rotation steps, each row followed by its count of steps:
The counts run from 0 to 50.
[ 1.83  2.50  1.91  3.87 -3.66 -7.06 -0.39 -1.65 -3.40  0.03 -2.11 -0.12] : 12
[-0.49  0.02  0.78  3.45 -5.91 -2.20 -3.93  1.13 -2.28 -0.91  0.93  5.98] : 10
[-0.31  2.25  1.88  4.18 -5.21 -6.09 -3.27  2.66 -1.55 -0.67 -1.04  3.59] : 11
[ 3.80  4.87 -3.61  3.58 -1.30  1.58  2.28  1.11 -4.84  1.27  3.08  1.84] : 45
[ 1.08  6.06 -2.36 -0.17 -1.26 -3.02  1.06  2.08 -4.11  2.65  2.58 -2.88] : 47
[ 1.42  6.15 -2.94  1.26 -0.44  0.54  1.28  3.50 -3.99  4.03  3.12 -0.08] : 46
[-1.26  2.14  4.23 -2.72 -5.07 -4.10 -3.57 -1.49 -2.49 -2.07  0.80 -0.44] : 3
[ 3.40  3.25 -0.45  4.54 -3.35  1.65  1.78 -1.85 -5.40 -0.81 -0.98  3.30] : 18
[ 0.80 -2.17  1.65  2.33 -6.11 -3.06 -1.88 -1.75 -3.88 -2.67  0.00  5.23] : 9
[ 2.81  4.27  1.70  0.42 -5.65  1.12  2.44 -2.06 -5.74  0.79  1.59  0.98] : 22
[ 4.33  0.45  0.18  3.40 -4.95 -3.74  0.59 -2.23 -3.89 -3.48 -1.41  2.89] : 13
[ 3.37  5.68 -2.05  2.70 -0.67 -4.24  1.05  1.77 -3.47  2.15  0.37 -2.85] : 43
[ 2.32  6.26 -0.32  4.19 -6.00 -2.75  0.29  1.62 -1.65  2.09  1.05  3.40] : 15
[ 4.44  1.07 -2.29  2.66 -1.16 -5.90 -0.31 -1.40 -5.32  0.31  2.62 -1.36] : 39
[ 0.24  1.70  2.05 -1.59 -4.53 -4.24 -2.05 -2.37 -4.32  1.95  3.86 -3.50] : 30
[ 4.61  3.96 -1.32 -0.23  0.43 -0.42  1.85 -0.41 -6.51  1.00  3.49 -3.60] : 48
[ 3.58  0.28 -1.36  5.66 -3.52 -1.52 -0.99 -0.75 -3.98 -0.59  5.15  1.12] : 36
[ 0.15  1.53 -3.29  4.32 -4.17 -3.41 -2.86  2.96 -2.54  2.76  6.24  3.02] : 37
[ 0.96  2.34  1.05 -0.13 -5.38  1.47  0.56 -1.89 -5.07  0.08  5.22  1.38] : 27
[-0.35  0.10 -1.06  2.67 -3.29 -0.66 -3.35 -0.11 -4.84  0.48  5.68  3.02] : 32
[ 0.81  1.80  3.47 -3.41 -4.74  1.83 -1.25 -3.30 -4.65 -2.90  0.23  4.26] : 0
[ 1.33 -0.19  1.78  0.83 -5.10 -5.80 -2.61 -3.52 -4.87 -2.97 -0.94  0.57] : 8
[ 5.89  0.61 -2.72  5.58 -1.39 -1.24  0.68 -1.32 -6.40 -0.12  3.69  0.51] : 40
[-3.15  2.90  3.54 -2.45 -6.95 -0.47 -3.58  1.62 -1.29  0.48  1.22  3.09] : 2
[-1.83  2.52  2.12  0.76 -4.81 -0.25 -1.83  1.69 -2.46  1.27  6.17  2.59] : 28
[-1.30  1.52 -0.84  1.86 -4.29 -4.90 -5.31  1.09 -1.85  1.95  6.11 -0.12] : 33
[ 2.56  2.31 -3.61  5.08 -1.22 -1.24 -0.55  2.56 -3.23  2.29  3.59  3.04] : 41
[ 0.94  2.61  3.15 -1.36 -5.11 -1.27  0.90 -3.96 -6.42 -0.65  4.01 -0.61] : 26
[ 3.79  3.20 -2.22 -0.97  0.51  2.66  1.72  0.50 -6.53  2.09  5.16 -0.28] : 49
[-2.47  0.62  2.21  1.26 -6.42 -2.21 -4.89  1.36 -2.85 -0.04  1.68  4.99] : 6
[ 2.85 -0.27 -0.85  2.34 -2.45 -4.86 -2.18 -2.67 -5.76  0.12  3.31 -0.83] : 35
[ 1.10  6.45  0.19  2.90 -5.06  0.57  1.76  0.34 -3.53  0.56  0.87  3.31] : 19
[ 1.45  3.02 -1.13  3.84 -1.76 -7.49 -2.09  2.29 -3.14  2.02  3.31 -0.78] : 38
[ 0.75  7.86  1.02  1.90 -5.56 -1.53  2.11  1.55 -1.92  2.02  0.76  0.75] : 20
[-0.69  0.23  2.78 -0.72 -5.69 -5.19 -5.06  0.35 -1.89 -1.51 -0.36  1.72] : 7
[-0.79  0.48  0.23  1.50 -3.63 -7.52 -3.54 -0.30 -4.68  1.67  3.97 -2.21] : 34
[-1.48  5.39  2.78 -1.12 -4.68 -2.81 -1.31 -0.46 -3.84  0.66  2.81 -2.40] : 25
[ 0.16  4.68 -2.47  0.08 -0.21  3.61  0.75  2.96 -4.21  2.65  6.55  0.29] : 50
[-0.26 -1.43  0.71  2.34 -4.64 -1.19 -1.89 -3.33 -8.00 -0.24  6.69  0.98] : 31
[-0.26 -2.05  2.95 -0.19 -6.55 -0.02 -3.64 -2.04 -3.51 -1.67  3.11  5.53] : 5
[-2.47  1.86  2.68 -1.99 -5.74  2.46 -1.26 -0.14 -2.26 -1.78  1.97  5.99] : 1
[ 1.46  6.37  0.34  2.50 -5.05 -6.26  0.82  0.52 -3.50  1.24 -1.81  1.03] : 16
[-1.55  2.77  2.27 -0.96 -4.77 -4.12 -3.25  0.25 -4.10  2.64  5.50 -0.96] : 29
[ 3.45  4.14  0.89  1.62 -5.04 -1.86  2.44 -2.64 -5.24  0.17 -1.41  0.57] : 17
[ 2.35  5.38 -2.59  3.07 -2.08 -2.64 -0.45  4.12 -3.10  4.45  2.59  0.34] : 42
[ 4.57  3.72 -1.79  2.19  0.54 -0.16  2.42 -1.45 -6.57 -0.03  1.91 -0.47] : 44
[-0.18  4.46  0.56  1.18 -4.22  3.71  1.92 -0.87 -3.97  0.77  3.42  3.62] : 23
[ 2.45  2.63 -0.83  5.60 -4.73 -0.70 -0.79 -0.87 -3.81 -1.16 -0.36  5.95] : 14
[ 1.86  5.90  2.57 -1.35 -4.82 -1.24  1.78 -3.02 -5.18  0.34  0.73 -0.96] : 21
[-0.87 -1.81  3.21 -1.60 -5.77 -1.89 -2.05 -3.23 -5.24 -2.47  0.08  2.10] : 4
[-1.53  6.82  1.60 -0.23 -6.23  0.44  0.06  1.13 -3.36  1.63  4.95  1.02] : 24
